In the data rows, the value 128 means zero.
Here is a table of points, one per row:
[108  81  47  54  27  53  54  88 121  88 114 148 149 148 121  94  68  68
  94 108 175 189 155 175 175 189 176 128 128  88  94 114]
[108 148 169 141 142 134 115 175 168 175 148 135 149  88 108 135  81 148
 128 134 121 142 148 155 148 175 122 135 121 121 121 161]
[108 155 108  94 121 107 121 121 128 128 168 141 162 108 141 182 162 148
 115 128  87 135 155 141  94 128 115 121  94 148 128 107]
[ 81 135 162  94 128  67  94 142 148 142 141 141 149 108  94  81 101 142
 142 168 155 148 135 141 155 148 129 114 121 101  87 141]
[148 175 169 135 189 182 162 189 155 155 128 128 135 128 114 148 135 135
 115 108  81  61 101  54  80 121 142 148 162 175 141 127]
[ 94 108 101 135 162 155 168 135 162 121 168 141 149 189 189  94 122 169
 162 168 209 182 162 195 182 162 176 202 155 108 141 121]
[115 169 155 141 148 155 115 142 108 169 182 155 169 121 114 101  81  81
  67  94 114 121 155 148 141 114 149 162 135 162 162 134]
[ 94 101  95 114 121 114 128 142 162 135 148 108  68 148 121  81 115 162
 175 155 188 148 135 168 175 168 183 168 135 101 114  87]
[202 162 148 195 142 121 128  74 114 115 135 115  95 135 121 121 142 142
 142 148 155 148 168 175 161 121 102  67  81  94 101 101]
[101 121 135 108 121 175 162 108 141 108  87  94 135 128 128 128 162  88
 115 114 121 108 121 114 134 128 122 141 121 115 135 101]
[155 135 155 229 196 209 249 182 162 155 162 121 122 155 148 121 101  88
  61  60  94  81 108 162 148 175 156 182 128 148 148 121]
[101 155 108 108 121 134 108 135 135 142 162 135 155 101 128 135 149 135
 115 134 101 142 175 148 128 135 108  94  94 121 108 114]
[142  81 101  94  94 134 168 121 128 108 148 108  88  81  74  74 108  88
 155 141 128 101 101 114  87  94  75  74  94 121 135  87]
[135  81  81  94  74  47  94  88 108 115 135 135 149 202 168 162 135 135
 121 121 141 101 135 141 148 135 129 121 108 108 114  67]
[155 148 142 128 135 107 128 169 148 182 175 162 155  94  81 142 128 142
 101 141  87 142 155 128 107 101  95 101 141 155 128 141]
[169 175 128 108 108 121 101 121 121 121 121 101 101 101 121 148 189 142
 121 168 128 115 128 121  94 128 135 148 141 162 168 154]
[142  94 108 114  81 101 128  81 108 101 148 141 135 115 121 128 128  88
 128 128 148 108 114 114 107 114 115 155 128 155 135 107]
[121 121  81 128 121 175 128 128 195 135 162 189 196 196 135 115 142 108
 135 121 114 142 121 108  87 128 162  87 141  47  60 127]
[121  88  88 101  88 121 162 101 121 115 128 121 142 148 128 128 149  95
 155 148 182 135 141 135 148 148 142 168 141 148 128  80]
[ 81 108 115  67 115 161 135 189 168 209 135 108 128  94  81 128  81 115
 121 108 128 155 162 114 107 101  75  67 128 148 128 114]
[128  67 148 128 155 101 182 223 255 189 121 236 169 223 202 162 155 135
 162 182 175 216  40  67 161  60 149 135 236  47  47 188]
[121 169 169 182 162 141 128 142 114 148 114 121 142 128 128 135 203 182
 142 148 121 115 128 141 161 162 135 128 141 135 128 168]
[175 121 122 128  94 121 108  88  87  88  67 148 122 121 148 142 149 108
 162 108 141 135 168 155 188 175 149 148 155 162 189 188]
[155 115 115 141  88  80 108  81  87  94 141 101  74 135 128 115  88 115
 101  67 108  94  94 108 101  87  95 101 121 128 148 134]
[ 88  94 148 114 162 161 135 155 128 135  94  94 108  74 101 196 176 175
 148 141 108 108 141 135  94  81 102 135 135 148 121 121]
[142 101 115 121  88 114 155 115 141 135 135 101  95 155 108  94  95 128
 142 148 155 121 114 108 107 108 115 101 115 115 128  94]
[128 142 101 121 121 121 128 128 108 115 121 128 115 101 108 121 162 128
 135 155 141 142 135 121 128 148 142 168 162 175 148 121]
[155 101  88  87  74  74  94  61 114 128 101 101 155 148 148 182 182 142
 175 209 215 162 155 148 161 108 135 121 141 141 141 107]
[135 155 148 148 155 182 162 182 141 209 168 168 203 162 175 148 169 122
 128 161 155 128 108  67  74  67  95 135 155 175 209 188]
[142 175 148 135 121 141 141 155 162 175 101  81  41  94  40  61 142  88
 101 141 114  67 101  74 114 141 149 114 115 121 128 121]
[135 162 148 148  94 148 148 115  87  88 108 162 142 115 128 101 108   7
  61  60  74 115 182 202 148 182 149 162  94 162 148 161]
[108 162 142 148 175 155 115 142 101 101 128 162 115  94 114 169 135 202
 182 161 114 128 135 135 114 128 129 175 121 148 128 127]
[108 155 142 141 148 161 168 148 128 155 108 128 142 101 108 142 149 155
  94 148 114 135 128 121  94 121 102 128 121 148 141 148]
[148 121 122 148 115 121 121  74 114  74 108 101 101 148 128  94 115 155
 189 182 222 189 155 175 148 135 135 148 135 135 155 161]
[128 135 101 108  88 114 108 115 108 135 121 128 122 135 155 115 162 128
 128 128 108  94  94  67 101 101 122 128 141 141 162 141]
[ 88 121 175 195 189 168 141 169 155 162 148 155 169 115 108 121 101 142
  94 121 108 115 141 141 128 128 102  81 101 108  94 127]
[135 182 148 128 135 121 101 128 108 155 168 121 122 108  81  88 101 108
 115 128 121 121 148 121 128 121 122  94 108 135 135 127]
[162  94  81 128 128 121 175 128 141 142 128 101 101 135 162 148 122 148
 155 148 155 128 128 135 101 108 122 108 108 135 155 114]
[169 175 142 121 115 134 135 121 128 135 182 141 149 128 148 148 155 101
 101 114  87 101 135 114 114 155 135 121 121 148 155 134]
[135  94  81  87  94 121 128 128 141 155 121 135 128 142 182 128 149 122
 108 128 128 115 135 121  87  94 108  94 115 128 148 141]
[ 74 162 135 155 169 168 115 115  94  88 114 141 155 108 135 128 122 115
  88  81  87 121 135 135 101 101 108 101  67 115  94  74]
[115 121 182 121 148 114 108 135 121 142 141 115 142  94 108 182 122 148
 142 148 128 128 135 128 128 121 102 135 141 135 121 148]
[ 81 101 142  94 169 128  94 142 121 121 128 128 128  81  87 121  68 122
  81  40  87  94 114 135 161 155 122 128 115 135  94 107]
[115 115 169 168 128  94  67 128 202 115 114 222 149 189 114  40  41 108
  54 134 128 223  74 108 168 108 210 108 202   7  20 195]
[142 175 189 162 182 202 148 155 128 128  81  74  68  61  47  54  88 122
  94  94  94  94 108  87  67  81  95 101 128 162 155 161]
[121  94  81 121 135 141 168 108 155 148 135 108 162 148 182 148 135 101
 121 114 141 128 114 135 161 148 142 168 128 121 135 101]
[108  67  88 121  88 101 148  67  81  94 148 101 135 128 148 142 115 115
 162 128 148 128 128 155 101 128  75 114  81 135 128 101]
[108 121 115 128 115 141 128 121 114 115  67 101  81 115 162 115 135  95
 142 114 121 115 128 101 121 155 135 141 108 115 114 107]
[142 128 108 114  88 114 108 108  81 108 114 141 115 135 175 142 169 101
 115 101  94 108 141 148 114 121 108 121 101 148 168 148]
[101 155 142 108 135 168 121 135  81 128  74  81 108 121  94 148 142 135
 121 121 108 115 141 121 134 128 122 121 128 148 135 121]
[202 155 202 128 155  80 108 169 202 135  67 195 122 196 148  94 122  95
 142 161 134 182  40  74 168 114 176 114 229  40  54 215]
[142 115 108 155 128 168 168 155 155 115 148 121 101 128 148 128 108 162
 175 128 141 155 141 175 114 155 149 128 115 108 108 114]
[155 121 115 141 115 101 128  81 135 128 168 128 128 175 128  94 108 142
 148 121 155  94 128 114 148 121 156 135 141 135 148 121]
[ 54  67 128 101 175 155 108 175 114 135 128 135 155 108 108 169 122 155
 121  74 101  67  74  81  87 128  95 108 108 128  87  94]
[121  94  81 114  94  94 108  81  94  88  60  88  81 148 148  88 101 142
 155 108 121 121 121 141 155 141 142 128 121  94 128 114]
[155 135 216 229 169 121  67 108 175  61  47 222 142 202 162 101 115 142
  94 134 128 182   6  74 182 135 243 189 255  34  60 235]
[142 142 175 141 162 141  94 169 128 182 162 128 169 121 101 148 142 196
 169 121 141  88  94 101  87 114 122 128 115 148 148 141]
[ 61 142 142 121 135 134 115 155 121 121  87  81 101  94 121 115 142 169
 148 141 128 115 108 121 134 148 142 141 101 115 114 107]
[ 88 115 122 108 155 175 148 169 148 182 148 128 128  88  94 121 108 142
 121 101  94 108 114 108 114  87 108 108 121 128 114  94]
[142 175 142 189 162 161 121 142 135 148 135 155 122 135 148 101 128  81
  94 121 128 121 141 128 141 155 135 135  94 121 101 114]
[ 94 115 155  94 155  87 101 155 162 148 135 195 189 135 135 182 155 189
 202 236 182 202 168 168 155 128  95 101 135 101  87 168]
[148 162 155 135 155 134 115 135 121 155 168 141 128 101  74  88  81  88
  47  81  81 135 141  94  67  54  54  74 115 162 121 134]
[ 54  74 122  81 155 101 101 148 135 142 141 128 162  94  87 128  88 142
 155 168 175 169 182 155 148 114 129 108 115 121  94  74]
[115  74  88 114 121 128 182 128 128  88 155 101 115 121 141 155 101 115
 128 101 108 121 141 182 175 202 189 195 148 162 168 101]
[196 142 128 162 128 141 168 108 121 115 108  94 128 148 189 182 135 135
 169 114 108 108 108 114  94 114 108 114 115 121 148 154]
[169 115 122 135 101 107 162 108 141 155 202 121 149 135 141 128 115 101
 148 121 134 135 168 189 195 222 176 168 135 148 168 134]
[121 128 135 121 142 134  94 128  81 121 135 128 115 108  87 115 115 155
 135 134 128 142 155 128 134 121 135 121 135 135 108 107]
[108 142 182 141 148 121  61  94  67  67  67 101 135 108 135 162  74 135
 108  87 101 121 108 121 168 195 149 209 182 162 148 175]
[101 108 122 114 128 101  94 108  87 135 162 148 135 115  94 135 115 148
 101 114  81 101 121 108  94  74  75  81  94 108  81  87]
[142 182 135 155 135 148 141 142  94 108 101 121 155 135 162 162 169 128
  94 114  94  88 101  87  87 101 122 148 135 148 155 148]
[162 175 135 128 115 121 121 142 121 148 162 128 128 108 128 148 176 148
 148 182 155 169 182 141 114 121 122 101 128 148 162 148]
[128  74  81 101 108 114 162 135 114  74 114  88  47 115 135 108  88 142
 169 141 161 142 148 182 141 135  95 114  88 115 141 121]
[128  88  95  81  54  80 101  67 108 121 121 115 142 148 141 142 128  74
  88  87 128 115  81 101 101  87  81  87 108  94 121 101]
[128 162 122 135 128 141 148 108 121 121 148 121 128 101 114 128 149 128
 108 128  94 121 148 128 101 128 129 108 101 148 128  94]
[162 135 128 182 142 148 148 128  87  54  74 101  81 115 128  94 108  95
 148 108 128 128 121 128 134 128 129 141 128 141 148 127]
[155 101  95 108 121  80 135  88 128  81 128  88  95 175 175 142 142 182
 169 134 155 142 148 168 195 175 156 182 141 141 168 134]
[135 155 122  87  88  94  81  94 108 121  81 121 122 148 168 196 196 135
 121 128 141 142 141 128 161 128 149 128 121 121 128 101]
[142 162 115 135 128 155 155 135 114 128 141 148 162 135 155 155 182 128
 148 128  94 142 141 121 101 114  81  87 101 155 168 148]
[196 135 115 141 121 101 141 115 135 115 121  88  61 142 128 128 162 148
 142 148 141  74  87  87 101 101 156 182 148 148 162 127]
These points spread out most along one direction. Take the direction at right angles to it along which they spread out most. Go by this last direction. Where along it does each point below lie, from 0 to 99? 50 is the average, and the first point above lies past it. One standard deviation of the points above along it is 16.
[135 155 122  87  88  94  81  94 108 121  81 121 122 148 168 196 196 135
 121 128 141 142 141 128 161 128 149 128 121 121 128 101] : 67
[121 128 135 121 142 134  94 128  81 121 135 128 115 108  87 115 115 155
 135 134 128 142 155 128 134 121 135 121 135 135 108 107] : 52
[135  81  81  94  74  47  94  88 108 115 135 135 149 202 168 162 135 135
 121 121 141 101 135 141 148 135 129 121 108 108 114  67] : 76
[142 162 115 135 128 155 155 135 114 128 141 148 162 135 155 155 182 128
 148 128  94 142 141 121 101 114  81  87 101 155 168 148] : 46
[142 115 108 155 128 168 168 155 155 115 148 121 101 128 148 128 108 162
 175 128 141 155 141 175 114 155 149 128 115 108 108 114] : 54
[155 148 142 128 135 107 128 169 148 182 175 162 155  94  81 142 128 142
 101 141  87 142 155 128 107 101  95 101 141 155 128 141] : 34
[142  94 108 114  81 101 128  81 108 101 148 141 135 115 121 128 128  88
 128 128 148 108 114 114 107 114 115 155 128 155 135 107] : 63
[121 169 169 182 162 141 128 142 114 148 114 121 142 128 128 135 203 182
 142 148 121 115 128 141 161 162 135 128 141 135 128 168] : 40
[142 101 115 121  88 114 155 115 141 135 135 101  95 155 108  94  95 128
 142 148 155 121 114 108 107 108 115 101 115 115 128  94] : 57
[135 162 148 148  94 148 148 115  87  88 108 162 142 115 128 101 108   7
  61  60  74 115 182 202 148 182 149 162  94 162 148 161] : 54
[ 61 142 142 121 135 134 115 155 121 121  87  81 101  94 121 115 142 169
 148 141 128 115 108 121 134 148 142 141 101 115 114 107] : 51
[128  74  81 101 108 114 162 135 114  74 114  88  47 115 135 108  88 142
 169 141 161 142 148 182 141 135  95 114  88 115 141 121] : 75
